Here are the same points, seen from different sides; a view may also be mirrored.
A view may leave some points out. In some views, one point has been moved. Which views, in the order they come, and which point in each? Write - if no view has one.

Scene 1 (6 views)
view 1:
  lomo [-22  32 -18  -1  86 -27  34 -63]
  Muz [  5  43 -23   0  49 -19  52 -47]
  mozo [-11  35 -20  -1  75 -20  37 -55]
  sib [ -8  41 -20   4  78  -6  25 -51]
  mupe [ -8  35 -21  -4  80 -22  39 -58]
  Momar [-47  38  -9  20  74 -32  23 -76]
  tamez [ -2  56 -23  14  62   1  22 -52]
  mok [-16  46 -18  14  58 -16  31 -58]
  Vigem [-31  36 -10  16  63  -7  18 -47]
  timo [  5  39 -23  -4  70  -7  37 -44]
view 2:
  mok [ 12   8 -23 -10   7   6 -16  -8]
  mupe [ 17  10  -4  -9  30  16 -23   0]
  lomo [ 30  17  -1 -12  27  18 -16  -8]
  Momar [ 42  32 -22 -13   4  15  -5 -23]
  Vigem [ 21   1 -16 -20   4  -1   3 -13]
  mozo [ 16   7  -5 -13  24  12 -20  -2]
  Muz [ -9  -2 -14 -15  11  11 -37   7]
  sib [ 15  -3 -11  -8  26   1  -8  -5]
  tur [  8  -2  -5 -37  -8   7 -14  -4]
  tamez [  4  -8 -28   0  18  -6  -9  -4]
  timo [  3  -9  -5 -11  28   5 -21   5]
view 3:
  Vigem [-32 -12  69  49  25  22   0   8]
  Muz [-42 -19  69  27  70  27   9  28]
  mozo [-37 -22  61  40  58  28  -1   1]
  mupe [-39 -25  60  39  65  30  -3  -5]
  tur [-43  -5  55  49  39  24   5  31]
  sib [-24 -23  71  37  47  30  -6   1]
  tamez [-21 -21  89  27  43  25   3   9]
  Momar [-56 -15  65  59  29  12  12 -22]
  timo [-25 -23  66  29  63  36  -6  15]
  mok [-40 -17  76  38  44  19  10   7]
  lomo [-43 -23  55  49  54  28  -4 -15]
view 4:
  Muz [ 15   1 -54  39 -37  17  16  40]
  mupe [  4 -12 -55  23 -43  43  25  25]
  Momar [  9 -13 -30  42 -37  70  63  28]
  mozo [  4  -9 -50  25 -39  39  27  24]
  Vigem [ -5  -1 -23  37 -26  37  47  18]
  sib [-12  -6 -41  23 -35  35  29  24]
  timo [ -4  -3 -51  22 -36  22  16  25]
  tamez [-20   4 -35  30 -31  26  29  42]
  tur [ 20   1 -31  46 -26  23  36  12]
  lomo [  6 -16 -49  23 -43  56  37  18]
view 5:
  Muz [-16   2  19  39 -10  -8 -26  19]
  lomo [-25  -5  -2   0  -6  -7  -6  14]
  Momar [-27   6 -17 -11 -27  13  11  21]
  mok [-21  13  -5  22 -27   6 -10  14]
  timo [-19   6   5  33  -8 -14 -26   2]
  Vigem [-20  22 -21  12 -26  -1  -9  -1]
  mupe [-23  -4   6  16  -6  -8 -14  14]
  tamez [-30  11 -10  40 -26   4 -22   2]
  sib [-28   5  -7  23 -14  -7 -18   1]
  mozo [-20   2   3  17  -9  -8 -14  11]
  tur [  2  36  -3  12 -24  -9 -10   7]
view 6:
  lomo [-36  21  -3   7  29  -5  -7 -14]
  mupe [-28  22  -2  22  27   1  -6  -7]
  timo [-25  25  -1  42  25  -6 -15   6]
  tur [-56  28   7  28  18 -22   9  19]
  Muz [-32  28   7  49  18   6   8  11]
  tamez [-31  48   4  48  19 -18 -14 -10]
  Vigem [-51  40   3  22  20 -33  -7  -3]
  mok [-42  42   7  31  19 -13   3 -10]
  sib [-31  33  -2  31  26 -16 -17  -6]
  Momar [-54  41   4  -5  22 -19   9 -31]
Views with a point moved: view 5
  view 5 moved: Muz
